Each path below is one point turned by a fixed rotation once a step. After each direction that follows a path, write how fast that rotation turns it, in degrees a step (0 if it stays still).
Each turn is a multiple of 5 degrees from 10 to 175, or 0.
Each row of a path follows its step; steps can be skipped.
Path 1:
step 1: [-2.19  4.40 -0.34  1.21  0.75  1.59  4.33 -0.62 -3.16 -1.58 -2.51  4.42
  0.09 -3.17  0.71  0.22 -1.22 -1.34 -0.57 -4.20 -2.96 -0.57 -2.73  1.94
 -1.46  1.04 -0.07 -1.16 -4.51 -0.12  0.93  1.50 -2.41  1.38 -2.95  2.54]
step 3: [-2.43  0.37 -0.75 -3.27 -3.89 -2.52  1.35 -0.79 -1.81 -2.98 -2.15 -4.18
  2.03 -1.66  0.51 -1.88  2.63 -4.28 -1.55  0.14  3.91 -0.72  0.13  0.75
 -1.18 -3.09 -1.21 -1.05 -1.69  3.34 -2.86 -1.28 -0.13 -1.07 -4.82  0.78]
step 5: [ 2.01 -1.45 -1.86 -3.88 -3.29 -0.18  1.83  3.71 -0.63  1.79 -4.38  2.21
 -2.87  2.26 -0.68 -0.46  1.07  0.81  2.60 -0.62  1.10 -1.89 -3.09  2.68
  0.14  3.98  2.16 -1.45  2.43  2.21 -2.36 -3.64  0.72 -0.97  0.26  3.65]
step 6: [-3.95  0.19  1.02  0.10 -0.84  1.27  0.45 -2.92 -1.63 -0.95 -3.93  1.41
 -1.30 -0.03  3.75 -5.76 -3.66  1.12  0.95 -1.31 -1.99 -1.51 -0.71  0.78
  0.97  0.92  0.27 -2.28 -1.21  2.75 -1.98 -0.27 -1.08 -2.34 -6.18  1.35]
step 7: [ 2.36  2.48  0.52 -0.53 -2.26  0.52  2.85 -3.93 -0.53  2.78  0.43  4.93
 -3.09  1.28 -2.50 -0.79  1.23 -0.69 -1.57  3.36 -1.51 -4.26  0.65 -0.48
  0.61  0.90 -1.63 -0.91 -4.28  1.81 -3.96  3.77 -1.29  1.46 -1.14  0.20]
step 8: [ 0.57  0.39 -0.86 -4.87 -1.10 -1.07 -0.12  0.06 -1.15 -2.64 -2.81  0.30
  1.05  0.91  0.07  1.57  1.36 -1.91 -0.07 -2.83  3.55 -0.07 -1.20  1.23
  2.51 -0.09 -0.65 -2.24  2.06  5.88 -6.16  3.37 -0.93  3.21  0.06 -1.80]
step 10: [-0.05 -0.14 -1.84 -3.29 -0.85  1.28  1.82 -0.93 -2.20  0.34  3.23  2.50
 -3.73  1.38 -1.35  0.47  1.90  3.32  2.13  5.16  0.49  1.46 -0.98 -0.44
 -0.24  0.99 -2.54 -1.42  0.53  4.63 -2.27 -2.87  2.13 -0.70  1.38  5.36]
step 12: [-1.75  3.07  1.02 -0.50  1.01  0.95  0.88 -4.12 -0.97  5.08 -0.15  3.64
  0.51 -3.20 -1.54  3.55  0.21  1.62  3.73 -1.05 -3.11 -1.32 -3.35  0.34
  1.66  0.37 -0.14 -0.12 -2.86 -0.54 -2.52  1.03 -3.68  0.96 -3.93  1.39]
step 17: [-1.82  0.89 -0.52 -0.54  1.87  1.02 -0.15 -3.05  1.00  2.68 -0.33  6.09
  1.57 -0.51  2.52 -1.58 -5.10  1.08  2.93 -1.60  1.84  1.92 -1.22  1.23
 -0.85  4.34 -0.89 -0.69  0.42 -1.94 -0.58 -1.04 -0.86 -2.59 -5.68  0.75]
step 18: [ 2.26  0.48 -0.53 -3.30 -1.18  2.06  4.62 -4.24 -0.88  0.89  4.80  4.17
 -1.59  2.77 -0.32 -0.20 -1.11 -3.34  0.86  3.82 -3.36  0.30  0.85  1.75
  1.30 -1.08  1.15 -0.46  1.59  0.80 -0.61  2.37 -0.75  0.48 -2.50  3.84]
step 20: [ 2.77  1.90 -0.11 -2.15 -1.11 -2.52  1.14 -3.22 -2.43 -0.61  0.54  2.80
  2.56 -3.19 -0.96  3.17  1.99  0.40  3.91 -0.05  3.74  1.43 -0.66 -0.14
  0.21 -0.31 -3.87 -1.26 -0.17 -5.10 -0.42 -1.69 -4.79  1.05 -2.54 -0.69]
Directions:
[-1.18  0.52 -0.38 -1.05 -0.71  0.72  0.06 -0.69  0.11  0.97  0.36  0.16
  0.99 -0.07 -0.22  0.10 -0.91 -1.82 -1.09 -0.61 -0.17 -1.37  1.03 -0.20
  0.21 -0.76 -1.03 -0.43  0.64 -0.02  0.33  0.51 -0.45  2.01  0.54 -0.56] | 65
[-0.21  0.36  1.13 -0.58  0.48 -0.66 -0.99 -0.53 -1.06  0.47 -0.18  0.49
 -1.05 -0.24 -0.33 -0.43 -0.46  0.51 -0.05 -0.09  1.18 -1.67 -1.01 -0.02
  0.34 -0.06  0.22  1.35 -0.45  2.43 -0.37 -0.47  0.25  1.02 -0.40  0.77] | 10
[-0.72  0.92 -0.77 -0.44 -1.00  0.69 -1.04  0.65  0.02 -0.80 -0.12 -0.07
  0.40 -1.24  0.22 -1.02 -0.07  0.58  0.51  1.06 -0.27 -0.37  0.29 -0.35
 -0.21  1.21 -0.45  1.21  1.01 -0.47 -0.48 -1.93 -0.86 -0.19  1.59  0.65] | 65
[ 0.10 -1.16  0.38 -1.44  0.39 -0.03 -0.55  0.03 -0.23  0.54  2.03 -0.45
 -0.07 -0.32  1.27  0.09 -1.21  0.75  0.66  1.08  0.44  0.69  0.02  1.53
 -0.32  0.29  0.67  0.13 -0.77 -1.07 -0.67  0.38 -0.83  1.33 -0.03 -0.59] | 10
[-0.15 -0.81 -0.50 -1.20  1.38  0.52 -0.60  0.27 -0.29 -0.26 -0.25 -0.42
 -1.10  1.45 -0.64  0.30  0.12 -0.78 -0.25 -1.23  1.16 -0.53 -0.14  0.32
  0.75  1.07 -1.31  0.62  0.39 -0.99 -0.45 -0.73 -0.91 -1.28 -0.43 -1.18] | 125
[-0.21 -1.06  0.57  0.69 -1.07 -0.20 -1.20  0.26 -0.08  1.68 -1.77  0.76
 -0.46  1.08  0.65 -1.99  0.19 -0.10 -0.28  0.38  0.46  0.10 -0.03 -0.33
  0.44 -0.25  0.65 -0.23  0.22 -0.80 -0.76  1.28 -0.83 -0.23  0.92 -0.13] | 40
[ 0.19 -0.27 -1.83  0.13  0.32 -1.41  0.65 -0.25 -0.22  0.30 -0.40 -0.10
  0.40 -0.76 -0.42  0.52  0.64 -0.61  0.28 -0.27 -1.19  0.07 -1.19  0.03
  0.06 -0.22  0.81  2.03 -0.10  0.43 -1.17  0.82 -0.66  0.34  0.98 -1.71] | 95
